In the rows, 128 means zero.
name the system of each run
seq 1, zel (9 x 18)
[[137  90 117 144  47 129 132  79  70 118 116 127 138 119 150 141  91 110]
 [136 136 138 185 103  99 125  85  61 136  92 170  80 134 160 131 139 131]
 [118 145 110 205 126  67  90 118 126 109  98 157 144 128 130 113 189 140]
 [104 146 106 180 102 117 176 135 123  82 143 157 181 126  85 136 183 115]
 [ 88 145 126 175 124 156 188 117 137 107 116 157 154 205 100 166 127 102]
 [121 150  64 172 144 173 147 127 149 141  64 129 160 185 133 157 106 151]
 [128 159  67 155 131 182 175 129 114 158  97  87 177 146 190  95 154 134]
 [ 94 127 107 162  76 130 140 119 107 160 119  46 151 180 190  80 122 115]
 [130 105  86 183  50  94 136 114  43 147 125  77 144 155 159 112  82 155]]
seq 2, vum (9 x 18)
[[147 128 166 138 103 130  84  72 108 116 129 117 108  57 131  95 144  83]
 [102 142 170 169 111 123  87  85 153  83 118 160  89  95  78 109 154  91]
 [110 128 139 138 144  98  80 149 191  80 118 182 100 115  55 144 139 144]
 [132 113 124  90 181 112 122 158 193 107 116 182 166 139  84 196 142 129]
 [119 112 124  83 192 139 137 155 200 151 120 114 191 192 125 183 112 111]
 [132 144 126  86 185 174 174 168 143 186 130  54 150 178 124 143  78 128]
 [134 158 156 105 173 152 204 156  68 188 173  68 110 161 151 110 117 126]
 [145 151 161 135 138 112 149 128  48 160 226  75 110 120 169  68 133 141]
 [151 125 167 132  87 128 115  78  63 106 230 116 108  61 134  76 116 117]]
seq 3, dinu (9 x 18)
[[120 128 107 148 114 166 104 106 172  76 153 151 161 106  78 127 110 134]
 [123 104  87  98 100 176 146 139 163 113 101 150 130 141 113 161  78 156]
 [107 135  95 133 123 162 170 142 132 159  86  99 142 194 157 137 108 132]
 [108 150 106 173 103 125 119 128 115 152 106  46 144 145 139  81 128 118]
 [130 135 102 163  72 119 118 132  78 123 154  84 103 100 120  70 108 161]
 [124 109 119 152  84  87 126 130  76 114 183 156 113 151 154 122 100 176]
 [146  97 106 158 108  64 110 107  93 117 125 170 175 152 167 167 136 145]
 [133 128  98 174 105 104 141 109 109  97  90 182 171 108 123 157 191 120]
 [ 97 145  93 176 115 122 131 146 167  78  87 188 125 131  76 136 169 147]]
seq 4, Vonu (9 x 18)
[[118 131 152 126 115 168 158  94 108 144 159  79 141 151 164 106 109  86]
 [138 117  88 140  72 147 101 106 112 122 121 107 131  88 175  78 122 143]
 [150 146 106 142 132  99 151 156  78 153 109 134 109 112 170 108 176 156]
 [102 139 159 165 130  58  98 134 129 132 117 125 112 149 134 103 188 106]
 [139 128 142 149 131  78 101 124 126  89 163 160 149  85  83 137 166 124]
 [133 150 159 134 164 152 160 109 128 101 147 215 103 125 101 162 144 124]
 [121 109 160  87 157 161  79 108 200 115 112 172  99 125 128 145 108 113]
 [152 101 143  38 148 161 145 148 147 144 123 107 124  87 109 156 103 102]
 [117 125 163  96  96 175 170 115  96 157 126  81  80 145 129 120  74  97]]
seq 5, Vonu (9 x 18)
[[ 83 114 187 116  97  71 152 164 127 107 164 106  99 139  61 129 143  95]
 [148 105 158 140 112 111 110  91  85 102 191 169 118 130 101 164  67 136]
 [167 146 135 117 191 194 120  77 133 146 144 162 136 121 176 137 116 127]
 [116 123 129  76 125 179 118 125 184 134  94 107 118  98 163  94 167  97]
 [121  99 131  82  70 106 148 164 100 132 103 105  88  95 109 120 127 124]
 [139 129 162 150 120  86 129 117  56 160 138 109  83 153 129 130  95 128]
 [145 144 147 161 157 118  81  93 115 136 174 101 143 115 156  87 133 121]
 [135 141 119 120 127 151 149 125 131 103 165 158 150  78 155  91 191 123]
 [113 110 143 116  96 109 138 127 134 109  98 191  87 120 150 131 171 122]]
seq 6, dinu (9 x 18)
[[102  79 130 128  22 117 104 100 105 117 106 106  99 134 135 120  76 113]
 [149 123  86 132 108  95 148 157  68 158  97 139  98 131 191 117 135 183]
 [106 147 134 190 130  70 146 128 100 118 170 136 171 168 156 112 190 127]
 [137 117 116 174 102  68  68 112 129  86 121 139 151  85  65 142 136 132]
 [147 144  85 147 122 158 164 133 114  85 123 219 113 102  93 164 125 181]
 [ 88 128 106 156 141 150 129 122 197 102 113 179 153 211 134 162 123 140]
 [133 137  56 145 137 159 108 138 176 136  59  75 196 123 109 134 116 131]
 [ 96 163  84 158  74 206 197 147 112 115 123  88 114 131  96  89 109 143]
 [ 86 116 109 163  68 117  96 141 129 139 131  78  84 198 131  86  55 169]]
seq 7, kani (9 x 18)
[[ 90 132 114 163  95 144 174 131 121 129 100 111 137 192 107 153 104 117]
 [122 152  84 171 113 166 110 125 136 130  64 111  95 132  98 120  88 156]
 [138 157  86 147 161 156 142 152 117 158 112 132 100 165 151 118  96 189]
 [ 93 124  93 159  93 137 140 141 128 132 143 111 128 200 164 100  94 169]
 [114 125  58 168  63 128 150 147  96 132  82 107 134 146 135 118 113 171]
 [116 155  93 195 116 134 162 127  85 143  70 149 104 184 134 146 114 159]
 [ 95 156  71 197 113 153 113 125 155 112  86 156 109 182 138 109 113 183]
 [110 142  44 153 113 155 169 179 135 119 106 154 122 167 128 130 112 209]
 [ 88 133  86 175  98 141 176 156 115 131 110 138 112 227 118 154  67 180]]
seq 8, pok (9 x 18)
[[127  99 122 120  77 127 110 108 123 108 139 135 124 107 141 116 117 127]
 [134 121 127 132 118 101 113 141 109 132  97 148  88 124 117 139 122 152]
 [131 144 152 125 167 105 142 140 125 131 142 151 123 131 118 139 164 126]
 [131 131 127 123 144 136 127 130 149 106 168 132 158 114 101 131 132 127]
 [127 125 116 124 127 163 120 127 151 119 130 135 115 142 109 138  75 148]
 [114 121 149 110 140 133 123 133 145 148 108 112 112 168 141 136 115 118]
 [123 130 135 114 128 127 147 135 122 148 113  85 149 125 124 125 145  94]
 [126 142 118 150  99 146 146 115  94 128 139 103 121 111 127 100 123 125]
 [134 130 113 147 119 117 105 124 109 139 133 118 116 128 160  96 125 160]]
seq 9, kani (9 x 18)
[[113 128 112 180 106 129  87 101 127 143 120  48 151 166  94 120  46 121]
 [181 150  66 138 137 193 134 107  86 165  79  96 135  90 169 110  97 152]
 [102 142 146 137 119 154 156 113  96 164 122 137  66 185 216  91 136 133]
 [ 87 124  90 175  67  77  90 160 144 118 103 108 112 139 159  59 168 159]
 [136 162  80 193 124  89 191 166  64 119 115 155 155 133 103 147 174 173]
 [ 99 142 123 207 104 144 138  85 124  80 132 211 114 183 103 155 100 146]
 [130 108  55 112 108 155 101 149 194  90  76 193 126 121 117 160  94 191]
 [112 125 108  88 168 152 198 181 152 154 105 148 137 218 119 198  93 153]
 [ 76 134 109 151 110 175 117 138 181 134 110  54 126 203  87 119  50 130]]
seq 10, pok (9 x 18)
[[125 110 147  65 130  94 117 180 148 141 116  99 103  90 127 104 174 121]
 [128 136 128 111 110 124 205 175  82 117 180 133 119 116  84 135 135 144]
 [140 124 149 137 143 109 117 129  97 134 211 123 121 155 122 127  75 161]
 [173 123 129  73 183 142  90 138 144 163 136 104 123 105 136 138  85 145]
 [127 118 163  51 131 176 167 146 141 144 151 121  94 112 138 119 129 102]
 [103  99 152  92  87  92 138 164 112 133 177  74 109 134 109 105 107 122]
 [163 137 122 115 140 118 151 159  66 164 146  82 104 118 106 128  85 161]
 [158 145 160  93 172 147 141 129  97 158 196 112 107 120 173  98 124 139]
 [152  97 132  55 121 119 105 152 137 136 184  94 132  81 155 101 119 144]]
seq 11, bana (9 x 18)
[[114 143 150 161 128 130 105 107 129 121 120 143  78 140 115 114 116 134]
 [130 134 122 137 156 105  98 143 151 123 156 134 143 134 141 113 144 155]
 [145 135 109 105 164 151 156 148 142 126 131 142 157 116 117 153 140 137]
 [113 123 138 110 133 157 149 126 139 143 109 122 126 164 133 154 107 106]
 [126 122 118 138 119 122  97 127 123 149 107  84 123 137 139 109 103 136]
 [136 155 113 158 121 140 140 122  94 130 142 109 134 105 131  97 142 137]
 [117 111 128 123  89 130 156 125 112 112 167 144 139 136 142 127 132 125]
 [134  99 132 112 107 104 123 128 111 125 119 155 113 119 123 149 116 133]
 [134 134 156 140 141 107 115 104 119 130 105 147 119 116 128 132 158 102]]
seq 12, bana (9 x 18)
[[127 117 153 138 107  87 103 119 118 117 103  93 124  96  63 139 128  89]
 [119 155 161 165 128 156 101  86 144  95 152 152  93 104  85 103 123 115]
 [117 127 129 116 154 135  98 143 179 110 175 173 113 144 143 113 126 174]
 [156 133 117  89 198 126 144 170 144 152 124 149 141 135 136 158 140 159]
 [129 136 142 105 166 154 160 130 143 165 100  88 158 159 135 154 133  86]
 [113 124 112 126 101 160 112 128 143 147 107  54 125 126 122  95  88 118]
 [137 155 114 162 104 151 141 125  75 134 152  98  91 114 128  80 104 162]
 [134 111 141 118 103 105 154 126  80 121 197 135 137 130 169 113 137 133]
 [150  89 139  80 100  99 131 128 105 119 132 156 131  83 138 153 143 114]]
seq 13, zel (9 x 18)
[[ 98 110 147  61 142 202 129 118 219 124 105 149 123 144 157 134 136  89]
 [120 124 108  65 122 153 138 191 154 165  59  85  75 117 114 119 109 144]
 [162 159 151  99 191 127 135 161  96 191 157  41 111 103 129  93 117 133]
 [143 107 154 105 129 126  56 106 143 133 209  71 134 109 139  82  70 129]
 [148  78 139  68  76 121 113 124 107 101 186 175  87  87 148 129  82 160]
 [150  93 191  76 155  63 105 126 113 141 126 193  77 113 151 165 157 117]
 [145 122 160 110 161  79  56 127 173 110  91 152 120  54  65 150 169  98]
 [126 166 163 110 155 168 154 147 158  83 157 159  97  62  27 124 162 109]
 [ 96 154 175  95 199 170 136 165 211 114 166 156  85 169  63 141 105 138]]
seq 14, vum (9 x 18)
[[127 130  68 115 110 190 142 141 156 103 164 162 129 114 166  94 115 193]
 [107  77 117  69  55 124 169 145 125 124 117 124 139 116 173 123 157 104]
 [126 104 120 152  90  77  92 109  97 157  61  74 135 127 153 123 135  94]
 [147 169 100 204 130 147 121  93  91 128  71 135 110 108 105 131 119 138]
 [104 146 101 168 107 149 150 128 131  99 124 199  98 154 136 123 144 173]
 [117  96  72 107  85 109 120 167 154 109 123 154 140 124 160 122 136 181]
 [141  92  90 108  88 124 146 123 115 136  70 125 177 115 159 162 137 107]
 [111 131 108 174 104 134 123  99 116 153  50 104 133 173 161 136 119 112]
 [129 163  67 176 117 160 137 143 105 143  76 120  92 135 129  97 113 178]]

runs to name
seq 15 (2 x 18)
[[121 170 116 170 142 120 102 152 148 104 121 125 106  87  70  92 159 146]
 [113 160  89 154 157 163 157 160 159 113 148 155 140 158 118 124 135 176]]
  pok
seq 16 (2 x 18)
[[153 117  89 127 114 163  77  98 145 124  80 145 115  92 150 125  94 151]
 [130 145 136 118 126 133 153 143 102 137 128 137  92  95 167  86 188 129]]
  zel
seq 17 (2 x 18)
[[ 97 197 123 174 157 199 141 116 164 133  96 118 100 134 137  67 175 121]
 [115 158 105 139 109 132 138 185 116 112 175 138  65 109 110  65 138 205]]
  kani
seq 18 (2 x 18)
[[105 151 160 122 156 144 152 140 132 144 100 170  51 159 131 131 142 134]
 [132 147 101 131 168  93 111 179 150 139 151 114 149 119 146  91 180 167]]
  vum
seq 19 (2 x 18)
[[103 143 122 159 109  79  98 157 151  93 134 129 127  85  93  83 196 133]
 [105 143 154 140 120 115 187 157 119  92 185 145 144 144  55 150 139 118]]
  zel
seq 20 (2 x 18)
[[131 136 150 136 139 150 133  92 107 158 103  98 122 153 144 138 103  91]
 [137 135  96 161 110 143  84 115 126 135 101 109 112 114 140  96 102 158]]
  zel
seq 21 (2 x 18)
[[105 105 105  90 150  88 102 196 181 172  92  67 138 178 163 116 127 148]
 [154 175 105 154 160 147 170 155  81 164 107  46 148  97  72 118 124 129]]
  bana
seq 22 (2 x 18)
[[132 105 164  62 152 112 174 147 116 162 113 135 134 144 171 166 165  90]
 [112 113 168 137  84 116 106  83 115 129  90  91 112 120 118 125 120  62]]
  Vonu
seq 23 (2 x 18)
[[155 158 161 123 143 135 183 127  38 158 160 139  70 107 163 106 153 138]
 [108 105 200 129 142  55  66  99 140 122 176 154 106 150 160 114 156 101]]
  dinu
seq 24 (2 x 18)
[[136 126 123 140 129 128  89 118 120 137 107 141  86 137 146 123  96 160]
 [136 145 117 147 156 111 126 133 119 139 130 125 152 129 162 115 171 135]]
  bana
seq 25 (2 x 18)
[[151 144 159 111 188  96 133 140 117 152 128 144 132 125 150 144 177 118]
 [121 122 133 126 129 119  83 117 178 111 116 104 153 102  98 118 137  93]]
  zel
seq 26 (2 x 18)
[[121  75 136  99 104  75 103 124 135 128 156 109 173 155 143 156 105 108]
 [162 122 115 123 116 114 166 121  65 143  89 134 135  98 125 163 141 115]]
  dinu
seq 27 (2 x 18)
[[119 138 171 132 138 137 129  94 134 126 141 121 124 122 128 121 145  79]
 [140 124 127 114 105 153 110 113 134 103 140 143 111  74 118 106 125 128]]
  Vonu
seq 28 (2 x 18)
[[106 147 185 164 108 129 153  78  91 108 188 143 118 128 156  83 181  80]
 [ 79  96 117 173  70  72  88 131 156  92 109 164 111 180  93 146 101 150]]
  zel
seq 29 (2 x 18)
[[130 154 123 139 155 133 146 142 141 117  71 177 102 102  91 146 182 127]
 [103 168 133 143 186 157 120 151 197 115 134 145 122 147  89 119 145 141]]
  dinu
seq 30 (2 x 18)
[[ 83 128 126 107  87 168 168 155 168  89 153 164 106 133 125 102 156 136]
 [117  87 120  93  95  56 112 177 135 128 116 107 134 121 121 133 143 128]]
  vum
seq 31 (2 x 18)
[[131 112 138 118 152  86  72 132 157 137 130 117 144 137 150 124 142 126]
 [148 155 103 126 159 158 139 144 144 123 110 125 138  88  98 127 153 133]]
  bana
seq 32 (2 x 18)
[[137 125 138  95 125 133 148 154 115 127 129 137  86  99  93 133 120 137]
 [115 137 159 118 147 109 145 159 120 129 185 127 100 149 109 122 124 139]]
  pok
seq 33 (2 x 18)
[[122 123 134 136 120 119 124 118 107 164 107  83 131 168 147 130 103 118]
 [141 133 102 153 106 131 112 113 102 133 127  85 143  95 134  95 124 130]]
  bana
seq 34 (2 x 18)
[[123 129 113 119 158 137 167 129 156 122 101 180 190 147 176 162 208 101]
 [ 88 102  94 122 100 116 132 155 174 124  55 114 156 168  91 169 118 113]]
  bana
seq 35 (2 x 18)
[[157 143  74 149 102 207 170  87  86 135  74 128 148 101 155 139 108 127]
 [ 97 118 151 159  80 107  87  78 120 128 122 151  88 154 209  80 155 111]]
  pok
seq 36 (2 x 18)
[[129 138 101 132 142 119 135 162 127 136 114 148 109 140 125 133 130 174]
 [143 126  99 121 137 129 155 142 118 135 135 141 170 133 161 142 152 142]]
  vum
